In the rows, zero is written as 128.
Turns, then the turns between two rows, first turn first; the first pair answered
turn satib:
[ 98 114 138 144  83 130 130 112 135 147 131 138 146 121 142 129 148 162
 158 108 114 112 111 143 135 115 114 150]  ->  [127  94 119 157 117 137 101 123 121 121 122 143 104 145 147 126 164 125
 133 120 111 124 144 175 133 110 131 147]
[128 121 149 167 100 100 139 134 111 139 126 130 124 137 111 122 140 143
 144 147 103 124 118 144 136 136 122 145]  ->  [135 109 136 160 143  99 126 151 101 121 140 145 114 146 107 123 160 128
 133 139 126 144 132 143 118 128 129 124]
[134 120 165 141 115 137 157 186  98 147 114 131 144 115 114 133 121 126
 159 105 121 159  90 121 144  89 144  97]  ->  [152 121 166 160 102 142 149 176  95 141  97 122 119 122 118 126 112 112
 151 126  96 150 108 148 158  92 153 118]
turn Sud:
[122  90 104  95 209 119 108 145 141 147 133 131 137 131 134 111 131  89
 111 125 143 132 138 155 139 109 164 116]  ->  [111  94 123  95 191 122 130 160 146 158 104 101 146 121 129  96 109 105
 116 145 108 134 123 166 151 114 157 138]
[114 121 125 102 144 164 144 162 134 158  83 139 137 138 139 106 137 154
 161  83 131 136 107 126  77 138 133  84]  ->  [126 112 121 104 152 168 130 158 126 153  96 154 127 144 143 111 148 144
 165  79 141 134 114 124  84 129 147  77]
[ 94 146 117 113 120 112 163 122 155 160 125 103 159 130 122 102 131 142
 116 119 131 150 114 126  87 121  74 115]  ->  [136 112 103 127 153 122 112 112 135 129 163 162 123 143 146 129 172  96
 140 102 177 127 136 119 125  97 140  90]
[144 107  99  94 173 164  97 120 129 130 125 156 111 140  94 127 140 107
 128 122 135  94 137 131 155 117 159 132]  ->  [128 115 118  90 148 162 131 133 135 149  85 113 133 129  84 104 110 136
 125 140  90 103 124 143 154 128 137 159]
turn Nim:
[124 129 125 141 100 124 125 113 145 138 140 141 138 133 129 153 136 132
 127 117 140 124 125 127 122 132 112 142]  ->  [122 129 130 132 105 130 127 120 142 137 141 141 147 128 131 154 135 142
 136 113 147 123 116 116 128 132 122 130]
[139  96 111 113  93 133 150 131 124 128 171 153 148  71 112 163 131 160
 115 134 167  84 105  90 115  89 173 114]  ->  [124  77 103 104 131 122 161 174 121 131 152 142 151  75  95 148 144 163
  99 129 161 121 103 104  83  87 153 104]
[ 94 129 136 110 138 127 151 121 130 144 133 141 161 126 129 141 136 146
 146 113 125 127 115 112 118 121 104 120]  ->  [ 90 127 131 114 142 120 149 125 134 148 124 140 148 132 121 134 141 137
 130 116 114 134 121 128  99 123  87 128]
[171 134 126 161 117 142 104 152 159 115 144 136 167 101 129 149 146 136
 163 157 105 114 120 148 196 159 141 121]  ->  [161 124 133 146 144 144 116 184 153 115 136 132 180 100 118 143 146 145
 166 147 114 131 112 139 188 158 142 105]
turn zat:
[115 118 143 138 116 131 130 132 136 133 110 102 120 124 130 111 132 128
 138 159  91 119 131 153 159 129 135 132]  ->  [124 127 138 144 106 132 121 116 136 128 127 114 118 126 138 124 134 122
 146 159 101 106 135 146 169 124 146 127]
[142 113 125 116 165 148 133 167 110 109  95 102 112 126 115 105 122 121
  95 150 105 160 140 153 117 130 130 121]  ->  [165 120 125 123 151 157 116 138 105  96 107 108  96 133 129 117 120 111
 105 155 109 138 154 151 137 128 159 126]
[ 80  99 162 131 101  95 160 164 130 157  94 116 179  98 132  94 145 153
 148 138  67 157  82 105 174 146  82 110]  ->  [104 104 169 138  91 110 156 154 126 135  77  90 157 102 140  90 130 148
 140 167  40 149  97 121 191 154 104 118]
[114 136  98 131 126 109 126 124 143 130 144 136 130 140 125 130 143 139
  90 125 135 135 133 140  97 119  88 134]  ->  [117 133 104 130 124 115 125 132 140 127 131 126 125 139 123 121 136 138
  83 138 124 142 137 149  99 123  89 137]
Now pairs of rows:
(two turns a pair)
[125 115 140 106 141 144 137 134 124 116 148 146 162 117 130 135 118 149
 157 102 160 130 107  91 144 125 154  93]  ->  [151 109 147 137 120 154 127 133 122 112 103 118 124 124 140 119 102 129
 149 146  96 116 131 138 179 128 168 139] | Sud satib
[131  69 139 160 136 123 122 179 121 165  74 131 118 116 122 113 142 114
 178 119  80 128 127 157 179 103 150 156]  ->  [139  75 138 169 116 122 110 153 124 161  89 141 107 117 132 123 145 103
 184 121  85 109 137 153 192  98 162 161] | Nim zat
[127 115 143 147 100 115 130 127 155 144 116 133 138 119 137 125 132 133
 151 103 123 111 117 123 155 120 128 146]  ->  [126 106 135 136 135 115 122 143 147 136 133 148 137 127 129 130 148 131
 145  87 152 125 119 113 134 113 128 118] | satib satib
[185 135 115 107 107 159  94  76 142  87 138 115 111 129 160 149 126  96
  95 140 120  88 190 140 122 144 109 131]  ->  [142 125 105 101 124 122 101  88 155 125 170 163 146 121 147 159 159 108
 111  86 169 101 157 104  86 128  76 111] | zat zat
[167 103 133 160 123 133 104 125 110 113 128 142  94 124 141 132 147  98
 150 133 131  98 137 138 175 110 177 141]  ->  [147  92 139 139 151 131 116 155 103 125 137 157 128 116 131 132 154 117
 166 103 160 115 107 107 165 105 177 110] | Nim zat
[115 129 163 116 105 102 135 139 128 116  95 108 146 104 107 118 116 144
 144 117 124 153 111 147 140 160 121 144]  ->  [122 128 144 116 134  96 121 136 126  98 108 117 120 121 100 118 132 121
 108 123 136 168 137 160 107 164 108 140] | satib Sud
[137 102 130 148 145  83 130 146 128 176 123 174 135 122 127 138 193 135
 159  85 131 116 120 140 145  98 162 103]  ->  [132 103 121 162 134  72 138 148 137 185  98 158 118 131 120 125 190 129
 131 108 100 126 134 174 127 102 132 131] | zat Nim
[130 130 124 167 102 125 148 111 143 126 104 116  90 172 134 104 132 103
 115 151 125 130 149 167 111 122  79 160]  ->  [150 139 142 154  76 146 139  75 134 114 139 132 113 159 160 130 119 114
 159 133 156  91 139 123 161 118 131 134] | zat Nim
[139 142 132 149 103 120 121 108 132 137 109 130 106 129 136 135 125 115
 112 165 113 106 142 136 118 140 118 154]  ->  [155 110 140 142 145 131 112 151 113 125 102 138 103 132 142 130 137 112
 135 156 122 117 137 134 145 124 156 132] | satib Sud
[122 137 153 109 150 154 145 155 120 110 122  95 159 107 123 132  99 150
 132 129 147 138 110 118 135 131 160 121]  ->  [128 156 150 128 106 151 143 121 131 115 113  85 144 108 132 133  92 140
 125 151 122 121 124 142 147 140 151 155] | Sud satib
[135 140 105 137  81 120 140  70 130 118 152 152 115 133 119 159 119 117
 128 120 137  94 137 111 144 134 128 107]  ->  [ 94 129 106 126 107  97 163 108 135 144 133 150 138 125  94 141 129 139
 118 101 139 131 112 106 105 133  85 100] | zat zat
[ 99 127 126 137 103 114 112 118 155 147 181 148 160 124 130 122 133 133
 140 110 146 107 113  95 109 136 124 136]  ->  [ 99 103 133 146 114 113 109 147 149 155 163 150 161 121 130 119 139 134
 161 109 134 115 103 102 133 128 140 138] | Sud zat
[112 121 110 143 150 129 121 140 129 129 114 137 124 137 124 111 154 123
 114 133 115 128 138 151 125 139 129 143]  ->  [101 131 117 142 122 127 135 132 134 145 108 128 140 125 125 110 136 137
 123 136 106 118 124 146 136 139 122 153] | satib satib
[162 114 101 122 154 175 135 146 115 131 116 102 121 131  84 114 131 136
 112 126 115 128 117 129 130 144 152 112]  ->  [160 128  92 135 136 162 138 125 130 133 121  98 109 139  82 112 131 126
  93 133 104 122 128 142 105 152 126 130] | Sud Nim
[116 134 113 134  97 113 132  88 149 141 144 144 122 133 133 155 134 118
 127 122 136 115 139 120 117 136 110 129]  ->  [117 132 108 130 114 113 129  93 146 136 152 149 117 136 132 157 143 113
 119 117 148 121 143 120 109 135 111 122] | satib satib
[121 103 115 135 143 106 116 133 128 146 139 165 112 134 135 126 152 103
 127  94 143 130 128 134 130 118 117 129]  ->  [122 112 111 146 124 104 115 120 131 150 132 157 102 137 138 123 147  99
 120 107 126 122 136 148 129 119 108 148] | zat Nim
[135 133 146 134 123 165 124 143 139 109 133 103 119 101 183 121  94 112
 174 122 129 126 143 152 155  99 176 138]  ->  [111 167 143 123 103 157 150 125 155 117 135  74 139  98 170 119  75 130
 141 132 123 140 139 149 110 116 124 147] | Sud zat
[126 145 120 120 103 131 139 108 130 113 139  96 102 157 157 126 101 105
 105 135 111 121 142 157 132 133 120 156]  ->  [117 145 112 121 102 116 128  92 137 123 172 131 113 153 158 144 122 104
 120 107 147 107 132 131 125 126 117 146] | zat zat
[199 168 141 139 109 126  90  78 131  93 148 162 125 137 138 150 136 100
  85 125 167 126 148 135 115 161 181  97]  ->  [173 153 151 111 146 120 113 122 126 109 150 172 165 122 123 145 142 132
 104  90 195 155 116 107 100 154 172  63] | Nim zat
[115 106 128 113 150 105 115 163 122 150 121 154 150  95 148 130 141 121
 108 111 143 118 118 131 117 104 112 134]  ->  [121 105 124 111 160 112 113 165 116 140 114 149 141  98 145 129 137 118
  96 116 143 130 125 137 110 106 113 137] | zat Sud
[123 111 140 126 148 129 138 151 135 112 112 127 118 142 134 129 149 120
 130 128 133 136 121 144 123 114 128 122]  ->  [134 113 141 130 140 135 131 144 132 106 116 128 110 147 140 132 149 115
 131 132 130 128 129 147 133 113 138 123] | zat zat
[139 135 124 126 113 120 134 104 101 126 125 120 155 129 136 151 117 123
 116 150 127 109 141 126 147 141 136 129]  ->  [130 142 118 126 113 113 137  98 105 133 132 126 165 125 133 154 121 126
 109 139 138 113 137 118 134 140 125 126] | Sud zat
[100 102 141 149 122 100 151 156 157 146 100 102 158 124  87 111 132 144
 113 147 125 159 124 153 115 143 104 172]  ->  [119 110 113 155 123  94 110 103 157 125 165 152 131 141 102 147 161 104
 109 131 181 132 154 140 103 135 120 158] | Sud Nim
[140 139 142 140 121 125 124  63 129 125 142 104 120 120 135 128 153 106
 138 145 101  93 118 133 164 136 132 138]  ->  [125 153 153 117 126 128 144  71 131 131 145  93 153 108 130 126 139 133
 147 132 115 104  98 106 152 140 128 121] | Sud Nim
[124 107 109 165  94 135 125  92 146 161 146 148 120 132 132 141 152 113
 139 114 128 115 126 161 133 108 136 148]  ->  [142 100 117 161 105 150 122 102 137 146 150 149 122 129 139 144 146 112
 149 111 135 112 128 154 150 104 162 136] | Nim satib
